Each row is where one point has got to under a steady rotation. How many ticks took it there?
The counts run from 0 to 659.
[-33 -12  -9 -39  10 -23 -28  -2  20  -7  27 -17   4  14  -3   7  18  29
 -53   5 -12  21  16   4 -36 -10  16  -5 -45  21  -4 -35   7  20 -14   1
   3   0 -25   9   4 -37 -35 -37 -37 -16   1 -25 -31 -10   1 -19 -34   1
   9  39   8  21 -43 -19 -46 -12  23 -18 -12 -18   3 -20  26  13  10  -3
   0] | 78
[ -5   6 -27   2  34 -47  -4  36  -1  35  38 -16  14 -19  -8  10 -27 -24
 -21   3  -9  40  -5 -11 -20  15  22 -16 -12   9 -11 -14 -21  -6 -24  48
 -27  -8  -1  22  -9  -8 -46  -9 -51 -29  -9  16 -26  -5  -3  -6  -8  20
   0  13 -18  36   6  -4 -17 -18  -8 -13  -8  -3  20 -30  -8  23  11  11
 -24] | 388
[ -8  -5  21  -1  23 -14  -6 -22  14 -19  24 -26  10 -10 -24 -15 -13  12
 -18 -16   7  22  17  20 -41  -9  -8   0 -21   9  12 -45  10  32 -16   1
  -9  -1 -21  30  21 -38 -18 -34  17  -9  -3  16 -59   2 -12  -9 -27  12
   7  16  12   9  -4  -7  20 -12 -16   9  16 -18   5 -27  31  44  15 -22
  -1] | 100
[-29   0   3  -9  21   6 -27  35  -3  -8  24 -29  -2   6   4  18  22   0
 -25  18   5  27  -2  -5 -41 -21 -15  12 -41   7  22 -25   4  18 -11  -3
  -6   4 -28  43  -4 -29 -14 -36 -39 -19  -2  -5 -19  13  27 -25 -33  -3
  -4   7   8  34 -16 -33  -4   4 -14 -43  11  -1   2   4  24  30  47 -11
  10] | 499
[-16 -13 -27 -10  20 -12 -20  31  15  20  59 -11  13   0 -18  -7  12 -16
   3 -34  -8  28 -15  -9 -31  -6  -6  17 -32  43  21  -2   4   7   8  10
 -13  -7 -35  37 -16 -12 -14 -10 -25 -24 -13  12 -22  -2  27   5 -31   1
 -31  35 -14   5 -25  -6 -10   2 -21 -34  33   9  -1  -6  -7  24  21  -8
  25] | 379
[-21  17  15   5  36 -35  14 -19  11  -8   8 -11  14 -40 -37  12 -26 -10
 -16   3   6  45   2 -13 -29  -3  13 -10 -18   4  10 -30 -15  -7   8  25
 -24 -13  -9  24  -5  -3 -26 -36 -32  -8  12 -11 -31   9 -13   1  -8  17
  24   9  13   5 -20   8   1 -15  -4   1  19 -36   4 -46  33  17  29   9
 -33] | 70
[ -6  -4   3 -14  23 -19   0  15   8 -19  41 -19   1 -18  -6   0  -6   2
 -26  48  17  41   9   2 -24 -13 -28 -24 -15 -13 -12 -23 -11   5 -10   1
  14  10 -19  22  18 -41 -23 -39 -18  15  -7  14 -58 -13 -10 -17  -7  -1
   1 -10   1  42 -22 -13 -15 -30   5 -25  23 -18 -21 -43  49  35  33  -5
 -10] | 252
[ -8 -12  13 -12  60 -31  25   2   5 -16  25 -36   2 -22 -11  -7  -9  -7
 -24  -1  -1  33  -8 -29 -26  -7   2 -11 -28   9 -21 -15 -11   8   2  20
 -17   4   3  20  10 -15 -38 -45 -49 -11  -9  -6 -32   5 -14  -1 -25  23
   0   3   9  12   0  12  -1 -19 -12  -7  21 -35  -1 -32   8  39  33 -23
 -14] | 569
[-23   1 -40   1  22 -29  15  14   6  16  30 -18  10 -24 -29  22 -13 -26
  10 -15  -7  39   7  12 -44   9   0   0 -47  42 -19  -9  -6 -10 -30  53
 -17   3   2  30 -16   0 -31 -11   1 -14 -12   4 -27   4  -3  -5 -19  15
  16   3 -30   2  -7   3 -17  -7 -30  11   1  13  18 -19  21  53   8  -1
 -16] | 294
[-29  16  19 -17   9 -23  -3  -8  -4 -11  28 -33  21 -28 -14  -9 -10 -13
  -9  -8  15  46  21  -9 -17 -41 -29  10   3 -25  13 -48  -7  30  -5  -7
 -12 -15 -14  28 -11 -28 -13 -16 -16 -13   2  22 -37  -2  11  -7 -23 -13
  41 -18  35  29 -26  -9  26 -23 -13 -18   0 -34   7 -35  19  11   9   5
 -10] | 334
[ -3  15 -10  -5  31 -17  -4 -31 -17   9  61 -30  11   3  -3  -9 -19 -30
  -9 -12   8  46   6 -21 -23  -7   5  -5   5  15   0 -31 -11  -5 -27  19
 -20 -34 -25  15 -26 -11 -53 -13  -6 -27 -16  24 -30 -10   8   4   9   7
 -10  21  -6  31 -31  18   3 -41 -27  -3  17 -17  21 -30  -7 -12  -9  -6
 -27] | 39
[-11  -7 -12 -21  24 -21  -2  26 -15  37  44  -1  13  11  -1  -3 -19  -9
 -34 -12  10  30   9  30 -37  -4  20   2 -41  20 -10 -28 -23   2 -28  27
  17 -12 -27  15  16 -18 -43 -28   6 -14  -6  41 -34   5   0  -4 -14   0
 -10  19  -8  28   0   5  -1 -17 -33  -6   2  -2   9 -30   5  54   6 -26
   6] | 446
[ -7  18  -3 -12  25 -51 -13  -3  15   4  28 -29   3 -26 -24  -3  -4 -36
  -9  -4  -7  49  -5  -7 -17  -7  23   0 -31   6 -18 -20 -14   6   9  31
 -26 -15   1  54   7  -5 -27 -36 -36  -8   8   3  -4  13  -1  17  -7 -13
  26  15  13  14 -40   9   9  -7 -36  14   1 -14  20 -44   1  18  21 -19
   2] | 242
[-14  -7 -14 -16  31 -14   2  24 -16  -6  43 -48  16 -30  -2  15  -5 -14
 -25  11 -10  21   8 -44 -10 -18 -23   9 -22  -5 -18 -28  -2   8 -44  28
   2   8  -4  26 -45  -3 -34 -12 -61 -50   4   9 -18   1  17 -10   1  10
  34  16  -2  25  -8  -4  -3 -19 -17 -28   7 -12  16   6  10  26  13  -4
  -7] | 59
[-39 -16 -15   5  43   0  -3  26  -5  -9  34 -31   9 -11  -8  13  -2  15
 -37  15  -5  30  13 -35 -13 -35  -5  -6 -32  -5  13 -17  -3   1 -41  14
 -12   0 -15  23 -44  -2 -20  -1 -44 -52   9  -2 -30  -2  18 -18  -6   7
  20  16  12  27   7 -14  -7 -27   7 -44   6   1  17 -13  26  28  27   9
 -15] | 58
[ -8  -6  -6   4  34   9  -7  23 -15   9  38 -14  28   0 -32   3 -12  -3
  -5 -25  16  45   1  -3 -37 -21 -13  22 -36  24  21 -31   2  -2  -3  23
 -30 -13  -6  52  -3 -14  -9  -8   4 -30 -13  21 -37   2  16 -20 -31  -5
   2  -7   5   4   7  -9  18 -21 -40  -2  12  11   1 -13 -12  38   8 -22
  12] | 624
[-12   5 -17 -25  18 -27 -40  -4  18   7  46 -15  28 -15   2  22  12   6
 -25  19   4  42  19  -5 -11 -19 -17  10 -20  -4  40 -11   9  14 -20  -6
   5   0 -25  25 -32 -28 -12  -9 -41 -23   6   4 -13   9  35  -3 -38 -13
  20  15  19  44 -56 -42 -24 -23   3 -22  10  -7   9 -22   8  22   8  16
  -7] | 494
[-16  -6  17  -7  44 -17 -15  -1  11 -36  20 -60  -4 -12  -7 -16   1 -10
 -31 -23  -5  22  -4 -30 -43 -24   2  12 -34  16  -7 -18  -1  15 -10  28
 -23 -10  -4  12 -14 -13 -29 -38 -22 -31  -2 -18 -29  25   9   5 -17  27
   3  47  -8   7  -7   7  -6   0  -1 -16   5 -15  12 -17  17  40  39 -13
  -2] | 64
[-22  17 -21  -8 -12  -8  -4  31 -28  25  61  -8   5   1  -6  10   8 -32
  -4  15  27  34  17 -10 -40  -1 -43  -5 -11  24   2  -5  -1  12 -26   8
  10  17 -26  41   1 -25 -29   1 -25  -8 -18  25 -31  -2  19 -16 -15   5
 -17  -6 -16  50 -10  -2 -14  -7 -37 -16  30   0   0  -6   9  26  16   1
  -9] | 24
[ -9  13 -12 -35  17 -23 -15  18 -23  25  18 -29   5  17   9  13   4 -16
  -7   2  14  26  26   8 -36 -10 -18  11 -20   4   7 -39 -15  24 -31  -3
   7 -10 -14  46  10 -18 -30 -29   2 -23  -4  27 -14   0  13 -15 -23   5
   4  -9   4  42 -11 -13   5 -42 -44 -18 -17  17  20 -29   4  38  -1 -21
 -11] | 269
[-26  15 -14 -36  18 -29 -37  21   1   8   6 -31  20 -13 -20 -16   2  -5
 -39  -2  -7  31   6 -10 -20 -13  -7  15  -1   1  11 -49  -4  40 -24 -12
 -11 -25  -1  17 -16 -33 -29 -14 -39 -31  12  20 -39   5  -2 -18 -15 -21
  34  20  13  13 -42 -23 -13 -18   9 -26 -11 -31   3 -29  19 -16  -7   8
 -11] | 73
[-19  -4 -31   2  44  -2 -14  22  -4  22  39  10   6  -4 -15  -2  -2 -36
 -25  -1   4  48   8 -18  -9  17  -2 -13 -10 -25  18 -30   9   0 -24  -9
 -22  -5  -3  45 -11  14 -19   1  -7 -41  -4  39 -41 -13 -16  -2 -20   8
  -3  -3  10  24  -6 -16  10 -25 -25 -43  24 -38   1 -29  33   1   7 -12
 -43] | 456
[-36  21  14  -5  25 -20  -7  12 -12  29  45 -18  -1 -11 -18   3  -7  -5
 -17  15  18  35  21  16 -34 -26   3   1 -23 -15  44 -29 -16  -7  -8  22
  10   3 -36   7 -37 -39 -27  -7 -12 -12  -8   7 -19  25   9 -12 -36   2
 -30  19  13  23 -32 -24   7  -6 -22 -27  -1  16   7 -42   0  38  31   8
 -12] | 265
[-11 -13 -24  -7  13 -18   1  36  -1  -5  46 -19  32 -33 -13 -13 -30   0
  -9  -5 -11  21   6 -17 -25   8 -20 -26  -1  30 -16 -15  -5  20 -26  10
  -4  -7  -8   0   0 -31 -38 -13 -23 -20  -5  20 -64 -13 -15 -11  -3  17
  -8  22 -33  23  -6  15 -24 -21   8 -21  30 -30 -25 -17  30  18   5  -7
  -6] | 548
[-37  15 -27 -28  22 -32  -7  -2   2  19  33  -4 -10  12 -17 -18   9   3
 -14   4  -4  30  22   5 -12  13 -11 -26 -11  -3  17 -35  -5  11 -19  -5
   4 -15 -33   4 -19 -19 -23  -1   2  -3 -19  29 -37  13  -7  -2 -38   3
 -30  16 -10  20 -60  -8  -5 -16 -13 -45  20 -12  -3 -50  38   0   9 -15
 -41] | 108
[-10  17 -32  -8  -2 -26 -11   2 -10   0  44 -38  18 -22 -15 -16 -26 -11
  11 -14   3  31  16 -23 -36 -21 -49 -12  14  27   8 -27  13  10 -23 -23
  -6  -5 -23  25 -19 -23 -32 -14 -13 -20 -35  19 -48 -13  13 -23 -27   2
 -11   4  -7  27 -28  -1 -11 -33 -23   4  14  -1   7 -19   5  -6 -15   5
 -23] | 371
[-24  19   5 -17  16 -17 -25  17 -26   8  31 -10  13  -5 -24   8  -8 -24
 -40   1  17  53  13   0 -34 -36  10  15 -16 -24  16 -63  -9  -2 -23  -1
 -19 -16 -12  39  -3 -26 -19 -14 -18 -19  -1  21 -33  -2   9 -26 -22 -18
  28 -12  33  22  -3 -29   7  -8 -24 -17 -18 -25   5 -25   3   2  -4   1
  -2] | 421
[-24  13 -10  -9  19 -46 -17  23  31 -11  38 -25  13 -42 -23   1   4 -19
  -8  -1 -11  21  17  -2 -37  -2   4   9 -47  -1 -35 -13   5  11   1  29
 -11   8 -26  16 -21 -34   4 -15 -20 -14   2  -3 -38   9 -25  -2 -26   6
  33  25  -4   2 -31  -2  -6  25 -27  -6   0  12  21 -18  30  43  12   9
   3] | 85
[-10  -7 -25  -6  30 -14  -9  11  18 -14   6 -45  11 -14 -22  -6 -33  21
 -45   0  -2  15  11 -10 -41  -6 -12 -17  -7  26  10 -40  15  12 -28   7
  -6  -5  -3  17 -18 -38 -38  -9 -16 -38 -22  -6 -49  -2 -13 -39 -17   7
 -19  16   3  14 -13 -21 -33 -51  17   8   2  -7  10 -15   8  12  -1  -3
 -20] | 635
[-19 -12 -19  -7  31 -16 -17  12 -18  29  33 -17  26  -9 -20   1 -30  -8
  -6 -41   1  52  10  12 -27 -33   7  13 -11  16  25 -47 -14 -34 -16  -2
 -24 -33 -12   7 -15 -13 -23 -16 -16 -20 -21  23 -41 -25  33 -13 -41   2
  10  -3   8  22  -1 -26  -2 -13 -11  -7 -10  -2   8 -45 -17  19 -18  -3
 -11] | 213
[-20   7   9 -11  13 -23 -10   2 -11   2  12 -39  17 -26 -34  -7 -19 -28
 -20 -36  -5  48  -8 -20 -41 -34   8  21 -11  21  21 -43  -5  13   0   7
 -41 -14  -3  40   6 -11 -20 -22 -39 -28  -4  -8 -37  12  22 -27 -39  -9
  22 -14  20   5  -8 -11   0   0 -23   3  -7 -25  -2 -17 -11  -3   8  -6
   1] | 68
[ -7  -2 -27 -25  26 -26 -19  13   1  41  33 -15  13   1  -1 -20 -25 -12
 -25 -11  -6  44   2  -7 -34   6   6   3  -8   9  -3 -33  -3 -15 -12  -6
  -4 -19 -12   5 -10 -19 -41 -29  -9 -22 -12   7 -48 -13   3 -21 -38  -5
 -35  17  -4   5  -6  -6 -21 -46  -8 -14  -9 -15   8 -43 -28  36 -14   9
 -22] | 41
[-44  -7 -21  -4  20 -38 -14   8  24   1  24  -3   8  -8 -32  19   1 -12
 -11 -10  -3  50   5   4 -42  -5   6 -17 -21  28  24 -10 -22 -13  -9   6
 -20 -10 -29  16 -10  -5 -35 -10 -27   1  -2  -4 -36   4  18   2 -35  16
   6  10  -1  18 -38 -16 -40  -2  23 -29   9  -9  -9 -46  39   1  15   9
 -37] | 316
[-20 -20 -20  18  34   0  -2  31   6  33  51   5   3  -1  -9  13  -8  20
 -29   1   2  19   2  22 -25  -2  -7  -2 -48  27  20 -15   2   0  -9  11
   5   8 -37  25  13 -20 -14 -25 -14 -22 -18  22 -33  -5   4  -3 -31  17
 -29  28   0  22  -8 -13 -22 -20 -11 -43  28  17   6 -25  13  43  43 -14
  -6] | 114
[-12  11  -6  -2  24 -23 -28  -3   2  35  35  26  19 -13 -34  -3 -14 -26
 -28  -5   1  54  20  16 -31  23  11  14 -24   2  18 -39  34  -5 -21   0
 -23  10 -18  44 -16 -20  -6 -12   3 -17  -4   9 -52  -2 -10   5 -50  -4
   4  12  14   5 -10 -12 -11 -16 -29   1  12 -14   3 -26  14  23 -17  14
 -31] | 192
[-16 -14  -7 -10  33  -8   0  30  16 -14  35   4  34 -38 -28  -3 -11 -16
   9 -15 -28  47  -5   3 -33 -18 -21 -11 -32  23 -21  -4  -2   0  -6  15
 -15  -1  -9  41 -12 -23 -22 -24   5 -13   9   5 -63 -10 -25  -1   6   5
  -2   7 -28  -3  -3  19 -18 -11   4  -6  33 -11  -2 -26  47  30  17  13
   2] | 49
[-27 -24 -32 -35  25   7 -21  23  11   3  47  -5   7  29  -2   3  13 -15
 -12 -13  -1  46   4 -21 -19  -4 -25  -7 -26  27  22 -13  -1  13 -19 -18
  -8 -15 -15  27 -12   3 -36 -20   7 -31   6  15 -35   1  29  -1 -23   3
 -23  18  -9  21 -26  -9 -16 -32  -1 -54  37 -18  -5 -18  36  12  18 -20
  -2] | 550
[-11 -14 -31 -13   8  -3  -7  37   2   0  60 -20   7 -24  -5 -15  -2 -20
 -18   2 -13  18  15 -12 -44   4 -37 -17 -35  13 -26  -1   7   9 -33  26
  13   5 -22  19 -23 -35 -39 -19  -6 -20 -11  18 -69  -3 -25 -16  -4   7
 -31  20 -35  15   6   4 -35 -14 -16 -13  20   5  11  -6  38  44   4   1
   3] | 288
[-12   3   0 -16  13 -41 -22 -14  28 -11  18  -2  16 -19 -26   1  -5 -34
  -4 -19  -7  56   6   4 -35   8   8   8 -13  31   9 -16  -8   6   7   5
 -38 -25 -16  34  10   2 -30 -21 -29   4  -6   4 -28  -2   7  11 -36  26
  17  18  15  14 -35  -9  -8  -2  -3 -13  31 -47 -15 -50  42  15  12   6
 -24] | 575
[ -2  -4   0 -32  17  -1 -27   4  -7  33  36  -8  26   1  -5 -16  -9  -7
 -33  13  18  35  14  15 -24   9   3  18 -18   3  10 -39  27   3  -4 -15
   6  10 -23  45   8 -37 -28 -31 -26 -25  -6   9 -38  -9  12  -9 -30 -16
  -3  19  23  17  -9 -14 -17 -25 -37   9  21 -20   2   7 -17  27  -4 -11
   3] | 603
[-30  22  18  -5  30 -34  -7   1  13 -19  19 -45  -1 -21 -25 -16  -5  -1
  -7 -19 -14  16   7   5 -26 -20  14  13 -20 -17   5 -48  -9  36   3  34
 -24 -10 -24  14 -11 -40  -1 -17 -29  -3 -12   3 -31  28 -13 -11 -24  -2
   7  14  -3   8 -23 -20  30  11 -11 -26   6  22  15 -33  14  20  48  -4
  -3] | 505
[-35  15 -12 -17  17 -49  -6  40 -12   7  32 -13 -14 -23 -20  17  14 -29
 -26  -8  -1  26  -1  22 -45   6  14   3 -36   0 -18 -22   0  -1  -3  50
   4  15  -4  37  23 -14 -14 -12 -36   0   0  18 -21  20 -18   1 -23   5
  15   7   0  23  -8 -22   3  25 -31 -14 -12  -3  10 -18  24  38  26 -12
  -4] | 591
[-23  18 -36 -12  17 -14 -27  -2  19  15  18  -4  13  -3 -23 -17 -12  14
 -28  -8 -15  42  34  14 -29  11   5  -9 -19  -2  16 -51  10   3 -32  -2
 -16 -18 -12  20 -14 -29  -7  -5   8 -24 -21  22 -66  -9 -16 -16 -23   6
  -7  24 -15   5 -17 -18 -17 -29   2 -10 -15  12   7 -30  31   2  -5  10
 -30] | 281
